Named turns come first, each shown by rows before and after it. Which turns, in which order, take the first row of each pair that follows to the second? Write the first one first, as in the answered first pair.
q_19 (before |-> after):
|  -3 |   0 |   7 | -18 |   2 | -15 |  10 |  -9 | -11 | -13 | -29 | -10 |  14 | -27 |  18 |  17 |  22 |   8 |  -4 |   8 |  14 | |-> |  -1 |   4 |   0 |  -8 |  -8 |  -3 |  10 |  -9 |  10 | -22 | -38 |  -6 |   9 | -27 |  -6 |  24 |   3 |  -8 |  -3 |  10 |  24 |
| -20 |  28 |  22 | -16 |  -5 | -16 |   8 |  54 | -25 |   7 |  41 |  24 |   9 | -20 |  29 | -41 |  20 | -13 | -13 | -23 |  28 | |-> | -23 |  12 |  25 | -65 |  19 | -12 |  -6 |  -6 |   1 |  28 |  15 | -29 |   4 | -41 |  44 |  -1 |  -4 |  29 |  24 |  14 |  -5 |
|  20 |   7 |  11 | -35 | -13 |  41 |   6 | -12 |  20 |  12 | -21 |   9 |  12 |  -7 |  26 |  19 |  -7 |   1 |  33 |  -7 | -16 | |-> |  25 |  12 |   6 |  -8 | -29 |  46 |   8 |  13 |  17 |   0 | -18 |  34 |  13 |   3 |   9 |   7 |  -6 | -28 |  20 | -21 |   5 |
q_28 (before |-> after):
|  17 | -15 | -42 | -10 |   4 |  -1 |  32 |  17 | -18 | -31 |   6 |  -6 | -13 |  32 |  15 | -14 |  47 |  53 | -18 | -22 | -16 | |-> |  -5 |  17 | -26 | -19 | -31 | -10 |  45 |  49 | -21 | -30 |   5 |  12 | -10 |  14 | -10 |  -4 |  27 |  -6 |  11 | -48 |  26 |
| -14 |  31 | -11 | -28 | -16 | -22 |   5 |  12 |   4 | -14 | -27 | -17 |  -6 | -13 | -12 | -19 | -24 | -11 |  40 |   4 | -17 | |-> |   1 |  13 | -23 | -21 |   0 | -11 |  -4 |  -6 |  13 | -16 | -32 | -25 | -12 |   1 |  -3 | -23 | -17 |  22 |  17 |  23 | -41 |
|  31 |  -5 | -18 |  29 | -17 |  14 |  -2 |  19 |  16 | -18 |  -2 |  35 | -12 |  24 | -19 |   0 | -12 | -23 | -32 |  11 |  14 | |-> |  28 | -16 |  -6 |  19 |  10 |  -2 |  -2 |  13 | -16 |  -8 |  21 |  29 |  -3 |  25 |  25 | -13 |  25 |  12 | -44 |   9 |  -9 |
q_74 (before |-> after):
|  15 |  11 | -10 |  17 |  -5 | -16 | -42 | -29 |   8 |  -6 | -14 |  -3 | -22 |   6 |  -8 |  -9 |  -6 | -22 |  16 |  -6 |   7 | |-> |  12 |   7 |  -6 |   5 |   1 | -18 | -43 | -36 |   9 |   2 | -11 | -13 | -17 |   0 |   6 |  -6 |  -7 | -14 |  20 |  -3 |  -3 |
|   1 |  -9 |  28 | -26 |  -3 |  -8 |  -6 | -10 |  10 |  38 |  11 | -29 |   5 | -15 |  36 |  13 |  -8 |  13 |   8 | -16 |   5 | |-> |  -1 |   6 |  31 |  -2 | -27 |  -8 |   5 |  22 |   2 |  25 |  20 |   1 |   5 |  -7 |  16 |  -3 |  -6 | -26 |   0 | -37 |  33 |
|   5 |  14 | -16 |  34 | -25 |  13 |   5 | -18 |  20 |  13 | -25 |   5 | -33 |  15 | -33 |  31 | -16 | -11 | -20 |   7 |  -4 | |-> |   5 |   6 |  -7 |   4 |  -7 |  10 |   0 | -42 |  20 |  37 | -18 | -15 | -22 |   3 |   0 |  44 | -14 |   5 |  -9 |  20 | -26 |
| -15 |   5 |  15 | -22 |  -2 |  -5 |   3 |  -7 |   1 |  -5 |  -9 |  -9 |   5 |  -8 |   0 |  21 |  -9 |   1 |  17 |   5 |   6 | |-> | -15 |  10 |  19 | -20 |  -8 |  -6 |   7 |   5 |  -2 |  -6 |  -2 |   0 |   6 | -10 |  -1 |  17 |  -6 |  -9 |  17 |   0 |  13 |
Then:
(two turns a pair)
|  27 |  -4 | -16 |  20 |  -3 | -13 | -12 |   8 |  -8 |  52 |  50 |  26 |  25 |  -4 |  41 |  -8 |  35 |  -5 | -25 |   0 |   0 | |-> |   6 |  10 |  -3 | -26 | -15 | -18 | -10 | -11 |   8 |  65 |  32 |   3 |  26 | -37 |  33 |  24 |   1 | -24 |  26 |   1 |   8 |
q_19 q_28
|  -6 | -28 |  10 |   9 |  14 |  14 |  -8 |  20 | -16 |  17 |  17 |  -5 |   0 |  -9 |  57 |   2 |  23 |   8 | -30 |  34 |  -5 | |-> |  -3 | -14 |  17 |  -5 |   0 |  24 | -10 |  18 |   7 |  30 |  13 |  -8 |   8 | -22 |  47 |  18 | -11 | -26 |  -5 |  37 |   5 |
q_19 q_74
|  48 | -11 | -29 |  36 |  -4 |  46 | -23 | -10 |  59 |   0 |   4 |  13 | -11 |  24 | -29 |   1 | -44 | -22 | -29 |  25 | -10 | |-> |  24 |  -3 |   6 |  37 |  10 |  -5 |  -3 |  38 | -25 |   1 |  52 |  37 |  12 |  29 |  29 | -44 |  39 |  -6 | -48 | -20 |  -3 |
q_28 q_74
| -30 |   3 |  11 | -18 |  25 | -12 |  20 | -32 | -11 |  -3 | -19 | -42 | -23 | -21 |   0 |  -1 |  24 |  36 |   6 |  24 |   2 | |-> | -22 |   8 |   2 |  -8 |   9 |   4 |  16 | -33 |  12 | -14 | -34 | -40 | -30 | -21 | -31 |  10 |  -3 |  24 |  13 |  31 |  12 |
q_28 q_28
|  10 | -23 |   4 |  45 |  28 |  -1 |   0 |   4 |   6 |  -3 |  13 |  -1 |  16 |  11 |   2 | -23 |  23 |  47 | -40 | -14 |  -2 | |-> | -16 |  10 |  32 |  25 |  -6 | -15 |  14 |  35 |   1 |   9 |  21 |  13 |  24 | -15 | -10 | -10 |   0 | -17 |   0 | -46 |  39 |
q_74 q_28
|  10 |  -1 | -10 |  13 |  10 |  26 | -17 |  18 |  -5 |   0 |   9 |  21 |  10 |  24 |   4 | -16 | -18 | -17 | -33 |  14 |  -3 | |-> |   2 |   6 |   0 |  11 |   1 |  21 | -11 |  26 |  -9 |   2 |  13 |  24 |  13 |  17 |   1 | -18 | -19 | -32 | -24 |   2 |   6 |
q_28 q_28
| -18 |   8 |   5 | -12 |  -2 | -19 |  13 |   9 | -15 |  -8 |  -3 |   3 |  -1 |  -9 |  -2 |   3 |  16 |   3 |  14 | -11 |   6 | |-> |  -4 |  -8 |  -6 |  -6 |  13 | -10 |   9 | -11 |  -9 |  -8 |  -6 |  -6 |  -5 |  -2 |   2 |   0 |  20 |  28 |  -1 |   5 | -13 |
q_28 q_28
|  19 |  -1 | -21 | -31 |  -6 |   6 |  -1 | -25 |  17 |   7 | -12 | -14 |  23 | -22 | -16 |  11 |   4 | -15 |  10 |  35 | -12 | |-> |  32 | -11 | -32 |  -1 |   1 |   6 |  -3 |  -8 |   1 |  -5 |   5 |   5 |  21 |   2 |  -2 | -17 |  31 |  -2 | -28 |  30 | -19 |
q_19 q_28
| -10 | -10 |  -2 | -13 |   6 |  16 |  -2 | -30 |  14 |  20 |  -8 | -15 |   2 |  -8 |   2 |  12 |  -9 |   1 |  11 |  18 | -33 | |-> | -16 |   5 |   1 |  -3 | -12 |  16 |   5 | -11 |  17 |  13 |  -9 |  -2 |   2 | -13 | -18 |  14 | -21 | -32 |  18 |   7 |  -9 |
q_28 q_19
|   0 |  15 |  -2 |  17 | -24 | -17 |   4 |  27 | -30 | -18 |   9 |   1 |   6 |   1 |   3 |   5 |  17 | -26 |  -7 | -20 |  10 | |-> |  -1 |   7 | -12 | -10 | -19 |  -1 |  -6 | -15 |   2 | -10 | -22 | -32 |  -3 | -13 |  -5 |  39 | -15 |  -8 |  21 |   6 |  -9 |
q_19 q_19
|  15 |  -4 | -41 |  16 |  18 |   9 | -23 | -34 |  -3 | -16 | -35 | -23 | -15 |   3 |   5 |  -7 |  18 |  42 |   3 |  -3 | -23 | |-> |  16 |   4 | -42 |  42 |   8 |   9 | -15 |  -3 | -22 | -24 | -16 |   4 | -14 |  15 |  -1 | -30 |  34 |  23 | -17 | -27 |  -9 |
q_19 q_19
| -36 |  15 |  57 |  -4 | -20 | -11 |  23 |  16 | -28 | -12 |  14 |  22 |   8 |  -6 |  26 | -35 |  23 |  -7 |   0 | -11 |   6 | |-> | -37 |   3 |  44 |  -7 |  -5 | -13 |  19 | -15 | -27 | -27 | -14 |  -5 |  -3 |  -1 |  20 | -28 |  33 |  45 |   0 |   8 | -12 |
q_74 q_19
|  15 |  -4 | -16 |  27 |   7 |   1 |   0 |  27 |   0 |   7 |   7 |  24 |  15 |  23 |  12 | -25 |   2 |   3 | -34 |   8 |  -8 | |-> |  16 |  -6 | -22 |   6 |   9 |  15 |  -7 |  -5 |  28 |  15 | -20 |  -2 |   4 |  14 |  -3 |   3 | -30 |  17 | -11 |  30 | -21 |
q_19 q_19
| -10 | -17 |  -2 | -32 |   4 | -27 | -23 |  -6 |  -8 |   7 | -27 | -18 | -25 | -22 |  -9 |  15 |   0 |  10 |  29 |  -7 | -30 | |-> |  -7 | -18 |  -3 | -28 |   0 | -21 | -25 |  -6 |  -4 |   4 | -32 | -18 | -28 | -21 | -18 |  17 |  -7 |   9 |  30 |  -4 | -26 |
q_28 q_28
|  36 | -17 |  -1 |  31 |  29 | -24 |  -6 |  -5 |  12 | -15 |  11 | -46 |   0 |  13 |  20 |  -8 |  42 |  48 | -54 |  25 | -49 | |-> |  -3 |  17 |  41 |  -5 |  11 | -64 |  16 |  33 | -26 |   8 |  32 | -44 |  20 | -21 |  43 |  -7 |  56 |   7 | -15 | -15 | -20 |
q_19 q_28
|  52 |  -5 |   9 | -15 |  13 |  27 | -26 | -12 |  47 |  54 |  23 |  -7 |  16 |   1 |  27 |  23 | -33 | -32 |   3 |  30 | -42 | |-> |  37 |  15 |  23 | -23 |  -3 |  16 | -17 |   7 |  39 |  57 |  29 |   2 |  21 |  -8 |  22 |  25 | -41 | -63 |  20 |  11 | -16 |
q_28 q_28
|  38 | -11 | -38 |  10 | -11 |  31 |   7 | -46 |  38 |  -5 | -34 | -26 |  -7 |  21 | -40 |  13 | -43 | -31 | -14 |   7 |  -8 | |-> |  15 |  -5 |   7 |  -1 |   5 | -23 |  24 |   2 | -51 |  15 |  38 |   1 |  28 |  19 |  40 | -35 |  43 | -27 | -36 | -38 |  -7 |
q_28 q_74
|  -6 |   8 |  -7 |   0 | -22 |   5 |   6 |  -6 |  16 | -18 | -14 |   1 |   0 |   0 | -16 |  11 | -13 |  -7 |  11 |   4 |  12 | |-> | -12 |  -1 |   4 | -14 |   0 | -12 |   6 |  -9 |  -9 |  -6 |   7 |  -7 |   9 |  -6 |  24 |   3 |  19 |  17 |   7 |   1 |  -3 |
q_19 q_19
| -28 |  18 |  16 | -16 | -37 |  -8 |  35 | -12 |  23 |  -6 |  -5 | -19 |  24 | -41 | -12 |  26 | -39 | -35 |  26 | -15 |  -7 | |-> | -34 |  17 |  30 | -17 | -22 | -31 |  39 |   0 | -16 |   0 |  20 | -15 |  35 | -41 |  27 |   3 |   8 | -18 |  12 | -28 | -15 |
q_19 q_19
|  17 | -12 | -44 |  32 | -14 |  22 |  10 |  17 |  19 | -31 | -18 |  13 | -27 |  38 | -38 | -23 |  19 |  24 | -49 |   0 |  -1 | |-> |   9 | -33 | -34 | -11 |  14 |  10 |   6 | -21 |  16 |  -8 | -28 | -29 | -24 |  20 |  -4 |  -3 |  22 |  69 | -29 |  17 | -35 |
q_19 q_19
|   1 |  -5 | -28 |  21 | -12 |  23 | -13 | -21 |  21 | -31 | -42 |  -5 | -24 |  12 | -41 |   9 | -13 |  23 | -15 |  23 |   3 | |-> | -10 |   8 |  32 | -37 |   2 |  -6 | -12 |   4 | -11 |  44 |  29 |  -1 |  21 | -26 |  50 |   5 |   2 | -25 |  13 |   1 |  -8 |
q_74 q_74
|  -3 | -17 |  -6 |  11 |  22 |  -5 |  -4 | -17 | -19 | -11 |   4 |  -9 |  -4 |   6 |  20 | -12 |  29 |  35 | -11 |   7 | -21 | |-> |  -1 | -10 |   8 | -19 |  19 |  -2 | -12 | -27 |   0 |  21 |   9 | -16 |   9 | -14 |  31 |  11 |   0 |   7 |  16 |  14 | -25 |
q_19 q_74
|  27 | -22 |  -8 |   2 |  19 |   4 | -11 | -15 |  -8 |  18 |  28 |  -6 |   9 |   8 |  34 |  -7 |  19 |  31 | -32 |  15 | -32 | |-> |  25 | -20 |  -5 | -19 |  14 |  13 | -14 | -31 |  15 |  30 |  16 | -20 |  10 |  -7 |  28 |  16 | -11 |  18 |  -2 |  22 | -33 |
q_74 q_19
| -18 |  -1 |  -6 |  -4 |  -7 | -11 |   1 |   9 | -11 | -42 | -17 | -17 | -21 |  -6 | -20 |   8 |   6 |  16 |  13 |  -8 |  13 | |-> | -18 |  -6 |   2 | -15 |   4 | -16 |  -4 |  -2 | -13 | -32 | -10 | -26 | -16 | -12 |  -4 |   8 |  12 |  31 |  14 |  -4 |   0 |
q_19 q_74
| -10 |  14 |  16 |  -6 |   2 |  -1 |  -3 |  10 |  13 |  28 |  22 |  -5 | -11 |  27 |   5 |   4 | -13 | -32 |  15 |   3 |  -9 | |-> |  -8 |   5 |  13 | -10 |  12 |  -4 |  -6 |   3 |   5 |  29 |  27 | -10 |  -9 |  31 |  18 |   2 |  -1 | -16 |   7 |   6 | -20 |
q_28 q_28
| -12 |   6 | -13 |  16 | -18 | -14 |  -3 |  -4 |   8 | -31 | -34 |   3 | -15 |   0 | -42 |  -2 | -12 |   1 |   1 |  -7 |  30 | |-> | -22 |  -2 |  14 | -24 |   9 | -36 |  -6 | -21 | -15 |   0 | -14 | -23 |   1 | -19 |  13 |   3 |  11 |  31 |  14 |  -6 |   2 |
q_74 q_28
| -12 |   7 |   7 |  -5 |   8 | -21 |  22 |  13 | -28 | -15 | -36 |  -1 | -14 |  23 | -27 |  13 |  -6 | -16 |  12 | -16 |  11 | |-> |  -7 |  -2 |  15 | -28 |  24 | -24 |  15 |  -6 | -24 |   7 | -32 | -20 |  -6 |  10 |  -1 |  23 |  -4 |   3 |  23 |  -3 |  -8 |
q_74 q_74
|  -8 |  25 |   5 | -10 | -27 |   9 |   4 |  -8 |  27 |  -8 | -30 |   1 | -17 |  -3 | -45 |  31 | -43 | -38 |  34 |   5 |   7 | |-> | -30 |  24 |  40 | -35 |  -5 | -35 |  17 |  10 | -35 |  15 |  11 |  -2 |   9 | -14 |  24 |   6 |  22 | -16 |  32 | -21 |  -5 |
q_28 q_28
|  13 |  12 |  13 | -24 |  -2 |  14 |  -3 |  18 |   0 |  44 |  27 |   9 |  16 | -16 |  28 |  12 | -18 | -38 |   8 |  -9 |   3 | |-> |  34 |   6 |  -6 |  11 |  -7 |  29 |  -4 |  27 |   5 |  26 |  30 |  24 |   8 |   6 |  12 |  -4 | -20 | -37 | -22 |  -4 |   5 |
q_28 q_19
|  10 |   5 |   3 |   0 | -21 |  33 | -24 |  21 |  19 |  23 |   8 |  -8 |   7 |   6 |  -7 |  -3 | -23 | -30 | -10 |  -4 |  -6 | |-> |  14 |  -3 |   6 |   6 |  -7 |  26 | -27 |  20 |   3 |  22 |  20 |  -6 |  11 |  18 |  10 | -17 |  -2 | -13 | -28 |  -3 | -17 |
q_28 q_74
|  39 | -11 | -26 |  -2 |  10 | -11 | -18 |  11 |  16 |  39 |  11 |  -3 | -10 |  19 |   3 | -19 |  -7 | -40 |  -3 |  34 | -51 | |-> |  39 |  -8 | -30 |  14 |  -3 |  -7 | -16 |  25 |  16 |  25 |   6 |  10 | -16 |  28 | -17 | -25 |  -6 | -48 | -10 |  26 | -37 |
q_74 q_74
|   4 |   8 |  17 |   9 |  -1 |  -2 |   2 |  17 | -14 |   6 |  10 |  16 |   3 |  -5 |   4 | -28 |   3 |  -6 | -16 |   0 |   1 | |-> |  13 |   1 |   0 |   9 |   1 |  14 |  -7 |  -5 |  11 |  -3 | -12 |   5 |  -9 |  -2 | -18 | -13 | -16 |   7 | -15 |  18 |  -6 |
q_28 q_74
|   2 |  -4 |  -5 |   0 | -13 |  22 |   0 | -13 |  31 |  -4 |  -3 | -11 | -12 | -15 | -14 |  20 | -36 | -28 |   5 |  21 |   8 | |-> |   5 | -21 |   8 | -17 |  14 |   8 |  -1 | -24 |   6 |  18 |  14 | -24 |  -1 | -15 |  35 |   9 |  -6 |   7 |  -3 |  29 | -20 |
q_74 q_28
|  24 |   3 |  15 | -17 |  41 | -26 |  13 |  12 |  23 |  13 |   2 |  -1 |  15 | -21 |  34 | -12 | -27 | -41 |  10 |  -7 |   1 | |-> |  36 | -10 |   4 | -10 |  54 | -22 |   8 |  -2 |  28 |  13 |  -2 |  -5 |  11 | -13 |  43 | -16 | -18 | -17 |  -4 |   6 | -16 |
q_28 q_28
|  20 |   9 |   4 |   4 |  -2 | -14 |  10 |  30 | -16 |  15 |  38 |  18 |  25 |   9 |  33 | -20 |  21 | -12 | -21 |   2 | -17 | |-> |  27 |  14 | -19 |   2 | -18 |  16 |   5 |   0 |  39 |   8 |  -5 |   3 |   5 |   2 | -17 |  16 | -39 | -27 |   3 |  26 | -12 |
q_19 q_19
|  24 | -16 | -11 |  11 |  29 |  29 | -22 |  -5 |  20 |  12 |  33 |   9 |  -3 |  30 |  19 | -15 |   4 |  15 | -52 |  25 | -26 | |-> |  21 | -13 |  -4 |  -7 |  29 |  31 | -24 | -17 |  33 |  25 |  30 |  -2 |   0 |  17 |  24 |   0 | -13 |   8 | -35 |  32 | -29 |
q_74 q_19
| -20 |  17 |   6 |  -2 |   3 | -25 |  20 | -25 | -37 |  -4 | -28 | -12 |  -5 | -12 | -14 |  17 |   8 |  23 |  28 |   5 |  17 | |-> | -16 |  23 |   4 |  16 |  -7 | -27 |  25 |  -1 | -43 | -14 | -19 |   7 |  -5 |  -9 | -20 |  -1 |  18 |   7 |  16 |  -8 |  30 |
q_19 q_19
| -15 | -34 | -12 | -23 | -25 |  -1 | -14 | -10 |  10 | -20 | -21 | -24 | -10 |  -5 | -12 |  11 |  18 |  30 |  -3 |  12 | -19 | |-> | -23 | -16 |  -5 | -24 | -43 |  -3 |  -8 |   7 |  14 | -19 | -22 | -18 | -10 | -14 | -31 |  19 |   1 |   1 |  15 |   0 |   3 |
q_28 q_28
|  15 |   7 |  -2 |  10 |   4 |   2 |   0 |  26 |  -1 |   7 |  35 |   6 |   5 |  14 |  34 | -20 |  10 | -36 | -26 | -10 |  -5 | |-> |  25 |  -4 | -15 |  20 |   7 |  14 |  -7 |  11 |  15 |   2 |  25 |   1 |  -1 |  24 |  28 | -17 |   1 | -22 | -35 |   4 | -15 |
q_28 q_28
|  -5 |  -9 |   0 | -12 | -20 |  -8 |  26 |  16 |  26 |  10 |  11 | -13 |  36 |   1 |  -2 |  18 | -39 | -49 |   1 |   4 |  28 | |-> |  22 | -29 | -23 |  25 |  -6 |  11 |  17 |  10 |  34 |  -4 |  16 |  -5 |  31 |  28 |  -2 |   1 | -25 | -20 | -40 |  17 |   9 |
q_28 q_19
|   2 |  14 |  -4 |  -5 |  -7 |   6 |  17 |  -5 |  -4 | -26 | -29 | -26 | -30 | -19 | -28 |  12 | -10 |   0 |  13 |  16 |  21 | |-> |   2 |   7 |  -8 |  10 |   1 |   2 |  16 |  -8 | -20 | -34 | -29 | -27 | -31 |  -6 | -22 |  -1 |  11 |  27 |  -6 |  16 |  10 |
q_19 q_74
| -19 |  -6 |  18 |  -2 |  24 | -35 | -10 |   3 | -27 |   6 |   8 |  14 |  32 |  10 |  47 |   1 |  31 |  17 | -22 | -16 |  -5 | |-> | -23 | -11 |   9 | -20 |  30 | -29 | -14 | -30 |  -8 |   3 | -23 | -16 |  20 |  -1 |  37 |  25 |   9 |  40 |  -3 |   4 | -16 |
q_74 q_19
|  24 |  -2 |  -3 |  14 |  -1 |  11 | -12 |   0 |  -2 | -10 |  13 |   1 |  -5 |  11 |  13 | -26 |  10 |  -1 | -20 |   2 |   1 | |-> |  24 |  -5 |  -4 |   3 |   8 |  16 | -14 | -16 |   6 |  -8 |   2 |  -9 |  -6 |   7 |  13 | -17 |   6 |  11 | -12 |  11 | -12 |
q_74 q_19
|  -8 |   0 | -10 |  20 |  -1 | -10 |   7 |   4 | -18 | -46 |  -8 |   0 | -12 |  12 | -22 | -19 |  18 |  20 | -18 |  -1 |   5 | |-> |  -7 |  -6 | -11 |   2 |   7 |  -3 |   3 | -18 |  -1 | -40 | -26 | -20 | -17 |   3 | -25 |  -2 |   0 |  33 |  -2 |  14 |  -4 |
q_19 q_19
|   0 |   3 |   0 |   9 |   2 | -20 |   2 | -11 |  -3 |   0 |  -6 | -14 |   1 |  -8 |   5 | -11 |  30 |  30 | -10 | -13 |   0 | |-> |   9 |   1 | -13 |  17 |  -5 |  -1 |  -2 | -18 |  21 |  -8 | -21 | -15 |  -8 |  -3 | -16 |  -1 |   8 |  21 |  -8 |  -5 |   8 |
q_28 q_28
| -24 |  14 |  21 |  -8 |   4 | -12 |   4 |  -8 | -16 |  14 |  -2 | -49 |  -8 | -21 |  36 |   1 |  17 | -17 |  10 |  38 |   0 | |-> | -25 |  25 |   1 |  32 | -18 |  -5 |  10 |  18 | -13 | -28 | -16 | -22 | -22 |  -4 | -14 | -13 |  15 | -33 |  -6 |  25 |  32 |
q_74 q_74
